128 stands for zero in the data rows.
Here are some numbered points:
[117 140 116 125 118  99 154 115 107 136 135 127 108 125 110 124 124 141
 153 136 135 130 131 106] 0
[139 129 233 117 159 120 150 142 103 119 151 120 119 146 172 125 141  97
 128 126  74 133 102  93] 1
[158 167  80 110 113 178  74  99 155  95  98 181 159 183 128 177 120 145
 173 126 133 185 133 185] 2
[127 121 113 116 124  91 118 104 147 109 143 156 122 111 127 105 114 147
 167 102 129 108 105 117] 3
[ 72 171 120 147 110 119 164 148 101 144 126 102 118 127 103  73  88 146
 166 134 158 116 133  97] 4
[143 100 210 118 152 112 132 113 104 132 135 135 131 129 155 131 137 104
  97 103 107 126 106 121] 5
[136 117 197 131 142 104 121 147 121 113 128  98 123 117 167 143 146 115
 119 126  91 140  91 109] 6
[140 107 143 144  99 136 147 109  87 105 128 107 145 161 120 114 117 137
 120 120 138 113 140 125] 7
[102 151 131 123 115 105 139 122 117 155 131 108 146 126 114 120 124 126
 187 121 145 146 121  86] 8
[108 124 255 145 214 135  83 183  45 152 120  35 138 103 129 203 221 204
 116 117 203 190  85 120] 9
[135 132 148 149 110 143 153 145 121 141 119 132 120 168 146 131 101 108
  99 121  88 146 104 133] 10
[104 162 183 124 128 132 147 129 106 168 159 154  97 101 119 130 128 149
 133 119 132 161 147 102] 11
[138 121 106 132 134 130 113 139 139 128 127 119 133 128 138 130 131 143
 119 118 157 118 147 147] 12
[139 121 236 120 166 126  88 159  65 174 141 100 139 135 159 169 167 116
 110 164 155 158  85 148] 13
[114 151 145 114 126 163 124 105 113 120 119 176 164 100  88 137 126 134
 142 126 157 167 149 161] 14
[144 107 137 127 159 115 138 105 124 128 151  96 150 146 138 124 116 103
 113 127 133 110 145 112] 15
[128 157  91 107 112 148  94 122 125  98 122 152 164 171 128 163 111 133
 170 126 149 170 136 185] 16
[127 116 208 138 178 122 111 169  63 140  93  99 180 126 128 136 145 183
  74 113 184 122 127 159] 17
[135 109  82 114 121 138 134 100 119 127 133 122 148 181 119 124 102 115
  99 126  99  83 120 147] 18
[134  98  50 129 121 113 117 118 142 116 116 143 118 140 119 158 112 125
 123 112 130 117 140 120] 19
[148  92 109 135 152 143  89 121 148 117 114 134 158 137 141 130 117 132
 103 119 147 107 139 113] 20
[142 142 198 153 134 119 158 156 109 120 135 123 124 128 170 143 144 124
 104 102  92 141 102 116] 21
[100 163 174 152 142  96 151 136 127 145 138 105 128 130 137 110 123 139
 172 139 142 153 117 102] 22
[180 141 143 110 111 143 120  94 131 124 120 174 141 107 129 128 136 141
 151 120 115 132 133 135] 23
[127 160 128 100  97 180  75  95 164  96 128 168 172 135  88 206 146 148
 166 145 112 170 141 194] 24
[146 106 130 133 150 109 118 130 139 130 135 125 143 114 143 124 123 116
 147 112 161 110 149 118] 25
[112 154  60 133 111 115 119 172 128 148 125  99 100  98 129  85 136 139
 132 123 152 107 145 103] 26
[112 179  74 130 101 129 153 210 142 162 105  85  48  99 137  79 133 151
 114 155  95 113 151  84] 27
[123 119  85 142 143 118 165 118 137 113 128 108 136 147 151 144 140  96
 111 144  97  94 114 105] 28
[118 118  86 134 125 112 134 129 139 119 119 133 118 150 142 130 127 116
 125 133 142 101 138 130] 29
[ 86 108 255 146 227 155  77 170  71 152 112  25 157  98 138 208 248 194
  87 136 213 189 112 152] 30
[108 166 145 113 133 128 141 132 137 117 133 145 149 178 111 146 130 120
 188 126 110 173 133 150] 31
[141  85 171 137 141 106 146 120 121 173 145 139 125 133 142 144 158  83
 101 131 113 100 108 119] 32
[141 101 102 117 152 127 110 115 126 126 112 113 137 120 134 147 137 146
 118 119 169 114 176 142] 33
[138  93   0 125  77 162  84 147 181 135 119 146  94  69 158 117 107 171
 120 123 176 107 139 193] 34
[ 90 151 108 134 119 115 146 165 137 157 134 112  92 137 115  94 113 141
 145 124 131 155 139 116] 35
[ 95 150 119 136 119  98 159 130 131 141 109 120 146 134 121 140 118 124
 163 121 135 137 137 122] 36
[ 89 139 255 132 163 151 135 170  96 112 140  86  69 126 154 145 115 131
  88 166 103 197  73 136] 37
[120 120 117 126 147 126 143 127 136 112 119 117 116 153 114 158 142  73
 112 147  84  89 121 118] 38
[105 157 255 135 195 110 153 132 125 134 156 116 123 121 135 132 187 171
 132 134  73 125  70  94] 39
[119  87 169 134 148 139 117 104 120 134 142 114 167 112 138 116 144 152
  85  99 165  99 131  89] 40
[140  91  76 122 136 117 144 127 123 147 123 124 116 128 135 149 141 112
 104 151 110 102 118 105] 41
[148 131 140 108 116 149 117  95 152 102 134 180 122 120 135 146 125 139
 150 105 135 148 130 171] 42
[103 115 183 183 173 138 184 149 162 101 132 127  83 108 159 128  92 133
 111 163  32 132 118 112] 43
[101  91 125 139 145 139  98  88 122 132 122 101 173 120 111 126 140 156
  99  99 154 121 149 125] 44
[126 106 191 106 121 136 150 100 146 114 137 157 113  96 106 108 120 144
 145 106 124 117 133 126] 45
[ 85 155 151 127 135 111 136 142 133 144 136 113 136 110 117 110 108 126
 159 131 144 141 137 105] 46
[133 125 136 130 126 123 154 102 112 160 133 113 120 145 134 135 144  84
 114 116 113 117  99 120] 47
[138 157  57 108  98 115  99 155 153 102 120  97 122 119 155 134 138 131
 168 112 142 120 108 147] 48
[112 142 128 124 121 115 143  99 126 135 125 120 119 138 129 120 126  83
 137 136  74 127 119 101] 49
[150 116 101 115 135 121 129 113 141 117 132 109 144 134 134 143 123 123
 106 116 146 113 140 127] 50
[118 105 130 137 121 120 150 121 125 130 120  95 120 133 117 140 125 129
 127 117 116 113 158 146] 51
[ 79 134  82 116 116 121 140 123 145 139 129 140 108 128  97 125 102  99
  98 143 100 113 135 113] 52
[119 156 151 133 131 143 132 149 115 141 145 112 106 156 128 138 109 105
 118 146  86 153 116 120] 53
[142 147 110 157 107 131 153 104 103 115 133 111 158 150 118  80  95 117
  95 102 141 115 125 109] 54
[106 142 176 138 135 115 113 147 126 144 106 114 120 132 126  97 120 106
 158 146 123 130 139  97] 55
[125 125  18 123  50 137  77 118 141 125 143 182 105  75 110 116 139 132
 121 103 140 135 129 145] 56
[113 167 185 135 129 104 128 141 120 138 121 125 146 135 121 119 141 126
 160 131 119 161 134 129] 57
[142 115 113 141 137 113 142 107 122 137 145 118 101 158 126 139 123  80
 125 118  51 134 103 131] 58
[136 158  97 109  91 115 126 129 114 121 112 198 142 103  93 144 132 115
 152 129 137 150 120 161] 59
[124  86  83 144 136 109 164 134 121 115 129 100 114 141 139 141 119  88
  89 141 102 110 109 126] 60
[114 167 137 153 122  99 134 135 144 134 110 109 108 133 123 108 113 148
 184 149 137 152 128  93] 61
[133 135 107  98 133 107  98 122 131 121 133 138 129 127 134 104 112 130
 168 119 140 142 126 159] 62
[138  89 199 112 151 106 147 146 108 114 138 125 132 146 173 150 131  97
  98 104 109 130 125 118] 63
[133 149 113 112 114 111 122 160 123 141  99 112 121 126 136  95 120 133
 189 123 135 134 131 125] 64
[165 146 135 116 122 131 149  87 151 119 127 164 137 109 120 134 113 147
 152 114 129 140 128 154] 65
[ 98 151 230 155 181 118 132 130 161 102 171  81 102 152 174 152 133 150
 144 136  88 149  90 116] 66
[143 130 142  83 118 146 101 102 127  97 131 186 140 118 104 152 114 125
 176 130 118 161 133 176] 67
[110 137 255 128 164 111 129 149 102 111 143  97 124 136 152 170 127 122
 130 126 111 154  81 121] 68
[150 107  80 126 128 126 148 129 111 146 125 128 136 155 132 118 130 119
 122 107 150 103 139 111] 69
[112 142 121 132  86 149 153 145 132 152 130 143 103  73 119  78 147 134
 123 131 143 120 145  90] 70
[145  93 136 118 107 130  88  99 146 126 126 130 139 113 155 140 131 151
 111 120 148 112 142 160] 71
[162  92  53 140 104 149 114 138 135 136 145 137 137 129 137 161 134 105
 115 124 146 126 157 137] 72
[130 112 121 130 138 132 159 124 126 103 109 111 100 160 137 135 128 104
  99 142  87  89 131 119] 73
[ 96 184 135 134 137 102 137 158 131 152 140  92 108 116 126 104 145 149
 175 151 109 136 145  88] 74
[141  81  75 115 155 120  79 146 108 131 119 122 136 134 129 152 148 126
 115 146 174 130 141 160] 75
[121 101  87 140 148 120 112 142  98 158 127  91 129 120 134 132 159 120
 132 122 169 154 145 121] 76
[103 117  73 112 103 150 126 129 122 167 144 142 115  99 109 112 153 132
 104 132 119 130 132 111] 77
[120  99 113 138 133  96 149 116 143 143 130 125 105 158 126 140 140  95
 122 119 103  85 121 111] 78
[140 155 104 109 106 125 136 128 130 131 121 155 132 123 110 113 127 110
 131 149 137 154 135 111] 79
[118 148  96 110 102 159  89 118 133 106  93 166 158 159 120 160 136 131
 172 140 141 160 132 174] 80
[135 135 127 117  94 127 121 125 115 141 132 156 104  75 127 118 140 147
 118 119 147 147 134 130] 81
[145 113  67 159 125 138  92 125 145 130 105 102 174 125 128 148 121 136
 117 112 170 126 150 162] 82
[110 176 134 139  62 142 131 162 145 130 143 117  83  95 128 113  97 144
  95 154 131 159 153 122] 83
[128 113 113 134 134 104 132 130 101 134 109 104 125 149 118 127 143 104
 112 135  92  96 118 113] 84
[121 151  94 114 109 141 123 119 146 144 111 167 135 133 121 129 134 140
 159 129 134 141 129 141] 85
[150  99 111 121 150 117 133 125 110 125 136 125 129 158 109 132 139  95
 126 116 127  97 134 124] 86
[157 101 105 126 138 124 121 116 119 144 142 118 109 132 139 147 144 115
  91 142 143 130 129 127] 87
[119 144 132 137 114 118 123 141 141 127 126  91 121 136 143 119 110 158
 150 120 147 114 141 104] 88
[133 141 116 130 118 117 120 110 135  93 141 140 106 121 111 101 113 134
 154  92 137 125 115 125] 89
[131 144 136 116 131 135 128  89 152 124 104 158 118 106 132 110 106 138
 148 105 137 121 102 117] 90
[124  71 123 137 167 120 136 111 128 127 134 130 127 133 149 145 124 123
 104 147 139  95 132 121] 91
[ 89 165 138 163  86 136 182 140 133 150 123 115  98  67 104  57 109 157
 108 129 117 108 123  78] 92
[147 107 103 131 122 129 114 124 128 138 122 111 140 110 133 153 144 159
 115 114 165 126 151 154] 93
[142 114 106 101 147 139 118  95 121 122 124 109 130 119 148 130 109 124
 128 123 144 100 135 117] 94
[138 171  66  97 126 112 106 135 137 106 131 140 145 150 120 128 114 137
 177 113 152 144 110 144] 95
[100 153 162 121 134  98 130 133 120 154 129 117 141 150 106 128 130 143
 167 133 134 159 132 109] 96
[117 128 238 152 160 146 168 126  87 120 121 105 136 156 162 115 101 120
 104 103 102 158 102 137] 97
[138 114  58 133 144 100 151 110 141 126 111 111 122 131 142 123 127  90
 108 159  94 111 128 120] 98
[125 126  70 135 151 118 155 119 150 114 125 108 132 185 132 148 120  80
 100 137  76 111 125 129] 99
[116 147 170 161 105 139 136 136 101 167 134 145 106  93 110 127 135 117
 142 121 122 141 137 107] 100
[142 118  97 121 131 128 126 137 122 132 133 114 127 151 112 151 126 105
 126 116 140  98 134 129] 101
[161  98 186 132 129 141  75 167 101 141 103 119 148 144 168 158 183 144
 107 142 180 154 140 153] 102
[167 158  97  99 110 160  91  91 149 119 112 204 156 124  94 165 138 164
 142 135 120 150 148 187] 103
[118 169 153 128 115 137 133 105 147 121 129 182 129  75 123 113 113 157
 147 108 128 119 130 117] 104
[120 123 158 158 116 127 133 123 128 130 130 132 121 108 110 109 131 153
 166 137 131 135 142  91] 105
[166  99  91 138 144 121 134 132 116 130 120  97 125 144 131 140 137 111
 120 129 115 108 131 117] 106
[140 117 118 139 153 119 159 124 143 111 135 128 109 137 140 124 130 116
  89 144  83 106 138 136] 107
[121 112 153 156 161 143 163 138 145 147 130 142  93 125 150 130 128 109
 110 132  57 107 121 135] 108
[108 135 142 153 136  94 133 119 123 144 138 126 142 142 134 120 115 130
 194 137 139 155 125 109] 109
[ 95 146 255 157 160 163 138 124 117 113 156 102  90 122 158 136 120 136
 108 152  75 184  72 150] 110
[ 83 145 255 142 158 141 132 166 112 107 138  94  94 122 154 163 115 127
  95 149  97 196  62 136] 111
[153 142  98 113 112 133 116 101 139 132 128 171 144  93 112 122 125 116
 143 116 148 154 134 141] 112
[117 108 109 125 155 132 136 105 121 128 132 118 137 151 130 120 126  73
 113 149  98 105 121 124] 113
[ 99 181 184 121 117 117 162 129 115 138 142 119 114 113 119 107 106 141
 161 154 132 157 134  95] 114
[154  74 178 139 183 147  54 155 125 121 135  83 155 134 163 200 158 174
 108 156 218 127 134 194] 115
[162  75 153 105 172 154  57 159 123 130 113 105 144 145 162 186 171 159
 104 148 214 130 141 165] 116
[126 154 100 161  77 132 154 108 106 154 135 144 101  78  99  48 112 149
 106 106 129  92 112  87] 117
[127 147  98 101 125 115 150 122 123 133 140 159 138 111 121 126 128 144
 142 137 113 126 134 123] 118
[154 108 130 112 134 144 127 133 127 140 133 116 117 146 123 149 127 117
 115 127 121 106 135 134] 119
[141 119 206 126 154 125 142 127 111 123 131 135 131 132 154 121 141 103
 110 148  94 132 112 102] 120
[ 93 124 238 163 174 125 116 141 131 115 156  97 133 159 144 135 168 206
 134 123 118 119  78 129] 121
[112 139 154 103 137 111 154 128 120 137 150 110 116 139 151 129 124 113
 141 114 120 138 109  96] 122
New points follow, each followed by the numbers of its two nearest points above, looking only along the 3 directions in which the numbered points spread most, nearest first.
[142  84   0 137  33 168  83 126 185 133 133 166  85  53 156 142 116 199
 112 105 156  88 133 175] --> 34 56
[138 116 155 142 160 111 157 135 104 151 159 127 132 151 168 124 145 100
 118 120  82 135 116  85] --> 108 32
[127 134  78 146 113 122 149 105 119 122 137 112 165 170 132  95 107 122
 115  98 133 109 135 113] --> 29 69
[115 129 173 114 150 128 153 101 117 129 162 134 110 132 159 124 131  86
 105 162  59 109 124 113] --> 108 10
[123 134 214 131 170  99 149 139 102 135 137 119 117 126 143 140 131 125
 101 134  91 160  91 126] --> 97 21
[103  92 203 132 135 148  99 116 124 122 101  94 159  80 127 129 139 179
  93 120 189 105 157 143] --> 102 17
[117 111  61 148 150 139 146 126 137 116 125 140 124 143 123 146 134  94
 118 132  85  94 113 103] --> 98 99
[117 138 132 146 168 136 169 147 157 100 129 132  82 132 156 128 108 104
 105 172  63 101 120 141] --> 108 58
[130 123  94 136 129 136 112 119 147 141 151 120 110 129 136  94 111 143
 138 122 152 115 104 114] --> 77 118
[162  79   4 123  40 182 101 138 174 112 157 179  97  84 170 149 110 183
 113 140 172  93 130 197] --> 34 56
[ 89 175 125 141  99 117 121 194 118 145  96  93  67 115 138  91 133 131
 129 168 126 118 156 103] --> 35 74
[138 112 166 143 146 118 123 139 130 150 124 105 132 136 125 124 142 126
  91 137 131 126 118 119] --> 40 5
[119 106 133 140 152 125 170 113 146 131 123 139 120 160 126 135 122  82
 122 134  79 134 112 119] --> 58 47
[148 103   6 135  62 177  86 126 187 131 145 172  87  60 148 116 111 179
  93 124 166  91 130 175] --> 34 56
[111 153 142 124 119 122 127 124 125 154 149 145 135 103 116  96 135 139
 144 130 132 143 140 100] --> 8 105
[110 146 101 135  97 141 146 152 131 163 149 143  94  65 108  85 120 140
 126 141 129 124 128  92] --> 70 35
[152 124 175 150 155 129 156 109 147 137 155 118 138 163 125 121 125 101
 106 128  89 133  88 120] --> 108 120
[109 133 167 117 124 126 143 136 130 146 131 103  94 143 140 123 102  95
  92 124  62 134 135  97] --> 108 43
[150 102 121 109 152 137 129 124 137 120 136 107 114 154 132 147 121 106
 124 128 145 113 108 112] --> 119 87
[165  99 159 108 136 134 108 137 115 131 118 107 110 156 143 123 144 133
 108 131 126 119 153 117] --> 40 119
[118 165 151 125 113 108 145 153 146 159 128 116 109 133 122 107 124 121
 156 137 125 145 141  80] --> 74 61
[171  98  68 144 128 129 112 115 130 119 150 140 139 132 138 125 135 124
 149  90 133 104 110 128] --> 19 69
[117 128  77 149 117 121 108 192 153 142  96  59  67 102 163  85 173 140
 136 148 135 103 154  92] --> 54 51
[117 121 211 139 173 137 176 150 123 107 146 128 105 159 195 132 133  97
  89 140  55 160 112 135] --> 1 97
[135 115  97 126 140 129 145 111 128 133 130 121 140 158 118 120 126  98
 111 130 115  96 122 131] --> 41 86
[ 99 160  12 134  47 154 129 208 145 160  99  85  60  85 128  93 147 169
 102 173 124  88 156 117] --> 26 52
[153  92 129 124 163 128 130 114 119 102 107 131 158 159 126 151 118 117
 103 124 140 107 148 129] --> 87 20
[118 120  54 154  48 188 104 156 142 162 129 124  89  67 131 114 111 177
  77 131 161 113 138 143] --> 48 95
[115 135 148 158 137 128 162  95 110 127 136 111 153 157 116  78 118 130
  95  76 133 111 146 127] --> 10 47
[153 138 120  92 124 112 120 120 143  93 123 141 146 131 138 154 108 143
 162  91 134 143 119 178] --> 42 62
[111 119 117 136 100 104 156 139 113 150 106 109  75  92 110  63 108 136
 132 132 162 107 136  75] --> 27 70
[ 87 152 255 155 122 133 142 151  76 119 107  80 106 111 128 131 170 196
  95 131 190 168 107 129] --> 121 68
[125 112 144 157 136 127 155 146 141 124 120 111  99 117 140 139 133  88
  87 139  85 114 128 118] --> 108 47
[112 155 122 126 121  92 124 112 122 122 115 135 156 114 126 148 111 127
 162 132 143 166 127 114] --> 81 65
[124 100 198 142 155 121 105 149  92  98 114  89 187 106 137 117 155 177
  74 105 171 133 127 129] --> 17 102
[159  94  19 132  77 167  89 113 180 127 155 149  99  51 171 123  91 178
 117 114 160  93 126 188] --> 34 56
[137  99  80 126 142 121 151 125 131 110 102 118 141 163 125 136 132  79
 113 141  94  89 129 109] --> 99 98
[117 106 255 152 156  95  96 170  95 127 130  47 140 142 158 156 155 195
 126 135 177 135  54 151] --> 13 121
[155 109  88 125 119 132 154 117 122 133 150 111 131 160 107 128 110 132
 132 118 141 110 132 119] --> 29 69
[132 114 110 125 126 114 131 130 132 154 122 122 149 138 120 139 125 110
 135 115 140 112 158 116] --> 94 101
[107 177 129 125 135 101 123 145 110 137 122 126 118 127 128 123 140 133
 171 135 147 177 126 111] --> 31 96
[114 158 156 132 113 118 150 158 111 157 149 155 120 122 100 106 109 138
 168 149 107 141 154 113] --> 61 74
[157 102  45 122 119 129 108 141 145 133 121 146 133 130 131 152 127 130
 123 113 135 121 138 137] --> 72 19
[138 117 246 120 147 110 170 134  99 136 167 141 131 151 161 136 125  67
 104 131  72 146 108 122] --> 1 97
[146 161 142 103 108 173 104  92 156 129 118 193 151 120  79 181 145 159
 140 134 137 169 138 195] --> 24 14
[145 154 128  98 103 177  86  79 160 128 108 206 154 142  85 189 140 151
 143 123 125 171 137 186] --> 24 80
[141 107  61 148 120 145  84 134 138 129 105 116 148 101 120 162 122 155
 114 124 174 118 156 175] --> 82 75
[110 109 129 132 133 133 135 100 120 116 125 124 151 121 122 135 142 135
 125 107 132  98 149 122] --> 25 7
[144 109  52 142 139 120 154 126 147 119 128 120 125 160 134 136 135  93
 107 137  89 100 137 112] --> 98 99
[119 157  98  96 104 126 129 142 129 144 108 161 143 126 119 132 143 124
 153 126 133 136 135 134] --> 85 65
[114 116  87 107 138 126 150 131 115 138 152 117 126 140 124 130 128  82
 129 126 101 137 117 111] --> 54 107
[ 78 197 135 184  73 138 174 113 131 118 133 133 111  93  69  25  87 180
  90 104 105 122 119  89] --> 92 4
[158  80  69 107 147 131  76 132 119 121 126 113 137 129 160 146 152 153
 129 151 186 105 143 173] --> 75 82
[142 119 115 117 105 118 124 114 134 153 132 170 105  87 140 107 104 125
 114 125 141 111 125 134] --> 77 118
[126 127 152 113 127 108 121 104 136 119 123 143 137 109 138 103 118 140
 154 112 129 122 114 130] --> 88 36
[164  85  78 118 168 159  11 164 140 119 130 131 166 138 164 196 187 174
 109 175 184 128 112 183] --> 116 115
[155 101 141  95 173 124 103 166 109 120 137 109 150 136 157 175 150 149
 123 144 190 115 135 172] --> 102 116
[128 144 106  99  86 148  98  99 127 140 142 198 135  80 107 126 144 142
 134 107 123 145 142 164] --> 59 95
[119 111  70 134 125 122 141 134 119 136 121 122 128 129 145 128 132 111
 152 136 144 104 120 130] --> 29 69
[154 163 139  93 120 162  91  93 157 119 120 202 147 148 124 177 141 148
 165 145 134 167 154 183] --> 24 16
[144 109 195  87 169 139  41 175  63 146 155 105 171 140 140 217 185 138
  73 163 206 161 100 177] --> 115 116
[124 130 193 171 145 121 174 145 154 118 127 130  84 117 140 127 120  94
 112 143  57 107 138 102] --> 43 108
[155  94 118 126 161 128 130 109 134 126 137 124 144 151 122 123 139 118
 127 129 135 103 125 134] --> 87 119
[144  97 142 126 121 116 137 115 126 128 131 120 120 140 126 133 160 112
 117 125 131 105 148 122] --> 119 51
[107 146 124 153 165 121 165 132 132 124 128 122 113 142 152 122 120  93
 116 150  59 121 116 104] --> 108 58
[124 110 166 157 149 132 170 141 154 116 125 124 100 120 141 125  98 108
 102 142  69 101 116 113] --> 108 58
[ 97 153  13 158  76 186 125 235 164 161 105  47  66  65 141  90 157 183
  75 160 158  58 183 124] --> 19 77
[165  80 108 115 134 145 112 115 133  98 123 113 128 141 102 149 101 136
 130  92 131 104 134 111] --> 50 101
[109 125 147 111 173 129 162 132 100 124 146 131 125 134 167 122 121  95
 109 141  90 140 100 105] --> 108 10
[139 128 137 130 145 121 153 108 112 138 155 127 131 157 147 123 145 103
 112 144 101 117 122 113] --> 47 10
[136 105 178 129 152 109 149 122 105 126 136 141 137 136 168 143 113  89
 115 133  80 163 111 116] --> 120 5
[118 139 171  97 104 119 131 102 129 107 127 181 128  89 125 112 144 132
 132 118 128 124 133 141] --> 31 109
[159 106  78 122 104 146 120 127 148 127 117 140 133 135 132 146 116 123
 118 113 163 118 159 149] --> 72 82
[160  99 127 130 107 126 119 119 149 138 125 119 144 117 127 134 132 142
 127 116 154 121 140 160] --> 12 71
[152 110  61 116 134 112 140 113 126 132 114 108 134 151 117 119 134 101
 102 126 128 123 131 116] --> 18 69
[118 152  98 112 102 127 125 129 137 135 128 160 152 127 120 149 108 133
 167 152 124 151 132 142] --> 85 65
[111 113  92 149 136 121 156 114 121 125 125 131 129 123 117 105 109 117
 103 107 158 104 149 116] --> 29 54
[109 114 185 164 151 139 179 154 153 123 122 131  63  99 133 117 111  99
 110 145  63  99 126 104] --> 43 108
[176 119 106 124 132 149  97 139 138 135 146 132 145 151 158 150 137 124
  98 126 142 115 121 123] --> 20 87
[145 130  33 138 139 126 119 119 126 130 125  89 108 144 135 139 138 110
 113 131 103 101 138 101] --> 18 98
[169 105   0 109  33 171  86 135 181 129 147 179 115  75 141 143 100 164
 108 114 163  91 145 197] --> 34 56
[134 127  57 146 117 143 142 127 118 133 126 122 138 114 119 112 129 111
 125 124 159 106 166 122] --> 19 29
[121 131 139 129 160 125 144 127 109 132 108 120 118 170 158 126 136  66
 116 153  51 133 114 115] --> 108 58
[123 107 135 161 147 109 147 117 121 125 128 124 115 142 134 131 133 109
 110 118 104 110 107 115] --> 47 84
[112 150 100 148  99 139 158 124 121 174 141 137  85  57 101  51 120 152
 101 131 133 112 116 107] --> 117 70
[157  98  64 115 125 109 102 118 142 125 129 130 127 141 137 132 121 116
 122 110 153 133 138 132] --> 72 19
[128 117 148 182 134 135 144 107 112 137 136 115 141 140 111 101 113 136
 112  82 150 127 138 120] --> 7 51
[133 160 124  95 133 128 110  90 137  96 136 154 151 147 107 140 131 130
 186 123 131 173 120 166] --> 67 14
[153 101 142 128 142 137 131  93 129 119 162 117 151 160 123 121 117 114
 119 117 130 103 135 121] --> 119 15
[153 156 130 113 110 148 108 113 141 105 137 194 142 131  92 148 119 146
 158 113 122 159 135 179] --> 67 14
[110 161  95  94  85 144 138 144 110 151 126 147 131 122 102 138 122 115
 137 141 132 161 176 142] --> 85 59
[130 153  67 137  90 132 141 142 103 151 121 101 121 159 119 122 117 120
 109 119 135 132 125 128] --> 77 29
[118 172 137  94  96 136 124 169 106 134 129 136 141 116 120 127 120 124
 146 156 125 154 155 141] --> 31 81
[109 178 109 151 137 116 167 153 139 144 111 109 124 140 125 100 105 135
 166 162 124 149 140 115] --> 35 70
[138 110 110 137 156 124 123 131 137 118 135 129 140 150 129 119 135 115
 105 126 109 101 130 120] --> 86 106
[111  94 111 133 133 119 134 127 118 116 118 115 158 106 122 109 118 126
 110  97 142 108 148 121] --> 94 101
[139 112  95 113 135 124 131 132 136 134 124 113 146 104 109 124 137 166
  94 100 163 113 166 143] --> 12 93
[136 118 114 121  99 103 125 118 142 152 138 152 135 102 132  73 115  99
 155 112 127 113 109 119] --> 26 118
[ 99 156 128 124 110 105 143 111 127 128 128 122 152 120 118 116 129 135
 167 126 131 140 131 106] --> 8 83
[122 130 151 126 145 123 163 158 142 143 111  95  69 100 131 142 122  85
  77 154  61  88 147 109] --> 108 58
[148 133  31 111 106 130 135 116 105 139 109 122 157 120 119 148 119 157
 102 120 187  92 170 149] --> 72 82
[140 124  70 144 115 150 108 137 140 144 142 111 114 121 131 111 125 156
 149 136 167 125 112 107] --> 48 62
[136 134 108 140 119 113 127 132 138 125 119 135 139 143 115 129 120 121
 138 131 132 104 141 119] --> 77 29
[109 141  80 134 133 139 137 131 140 145 127 115 119 121 110 122 131  73
 109 157  89 114 138  96] --> 52 54
[102 149  60 141 122 125 109 153 134 156 105 112  98 125 110 104 120 117
 110 146 144 108 129 109] --> 77 26
[144  99  98 101 149 111 111 131 111 124 137 119 140 119 138 118 133 119
 128 118 151  85 138 124] --> 50 101
[168  80 122 144 142 177  31 118 141  97 116 107 163 176 153 224 172 189
 108 130 212 134 152 236] --> 116 115
[ 88 134 255 155 192 138 101 175  76 115 115  73 141 129 143 152 187 192
  71 129 185 155 125 125] --> 13 9
[118  86 148 155 133 143 110 111 124 125 137 123 167 100 110 104 133 144
 103 103 148  98 162 107] --> 25 7
[140 125 109 134 142 113 159 104 111 158 145 129 121 153 128 127 142  87
 121 135  84 109 127  90] --> 58 78
[109 172 158  98 112 127 103 115 109 116 109 154 144 144 110 132 119 139
 161 142 150 176 123 141] --> 14 31
[143  92  29 127 112 146 117 148 128 133 129 134 127 138 141 139 123 130
 125 106 159 130 158 162] --> 72 19
[143 115  66 135 150 137 152 123 144 118 111 121 117 134 131 135 109 104
 117 123  84  99 126 119] --> 98 18
[117 161 159 119 124 106 147 151 150 159 120 112 116 111 139  89 117 117
 179 149 121 148 145  84] --> 74 61
[133 122  69 150 125 108 171 101 145 123 119 113 149 155 125 127 103  86
 118 126  85 119 153 109] --> 98 99
[161  95 114 130 144 123 112 122 123 112 101 125 139 166 132 146 111 129
 101 128 157 110 135 142] --> 20 87
[175  90 184  86 175 124  74 125 129 132 119 138 142 139 136 184 147 163
 108 136 187 120 122 162] --> 102 116
[131 115 149 124 137  97 107 131 101 126 128 120 128 115 167 128 153 114
  92 125 137 165 113 110] --> 40 7
[147 102  45 139 108 140 131 120 139 130 125 122 136 127 128 141 117 140
 124 128 149 129 152 134] --> 19 72
[128  95  90 142 135 123 149 102 115 116 135 115 138 151 125 152 122  97
 105 136 101 116 134 111] --> 41 113
[164  77  77 105  28 151  99  96 143 121 133 163 126 106 103 122 129 170
 139 111 139  87 131 199] --> 34 56
[ 89 171 149 168 117 141 159 128 130 114 118 114 103 116 110  75 101 127
 107 138 101 146 123  88] --> 92 74
[150 136 104 143 108 132 142 126 111 121 113 118 136 147 125 130 100 104
 119 125 106 138 138  98] --> 54 29
[127 146  93 152  70 132 160 139 129 158 140 128  58  51 108  55  99 136
  97 127 135  93 135  90] --> 117 27
[ 93 134 155 170 163 122 171 136 163 100 111 143  85 116 155 126 105 110
 111 145  42  99 128 127] --> 108 43
[109 117  61 145 130 115  82 126 126 149 136 119 134 144 132 130 141 108
 131 137 120  95 153 120] --> 69 29
[146 100 127 124 144 144 125 122 122 112 131 111 147 156 129 129 118 111
 129 109 141 114 124 103] --> 119 87
[119 104 134 125 126 108 138 122 121 117 109 132 140 130 122 123 123 108
 101 127 130 121 114 103] --> 51 7
[148 117  72 123 143 135 144 154 116 122 120 121 123 160 110 137 134 113
 118 139 115 113 137 122] --> 69 29
[143 111 132 109 125 129 154  95 104 130 146 127 140 157 112 114 128 110
 137 110 144 107 134 117] --> 51 7
[133 146 161 107 114 133 109 125 120 117 131 144 153 110 116 145 105 121
 168 129 117 175 136 131] --> 31 81
[ 85 106 162 138 135 122 102 130 121 133 118  89 171  95 119 134 153 185
 101 105 199 109 152 145] --> 102 44
[110 154  96 149  75 121 179 111 101 149 137 161  90  63 104  52 114 134
 113 102 136 103  97  85] --> 117 27
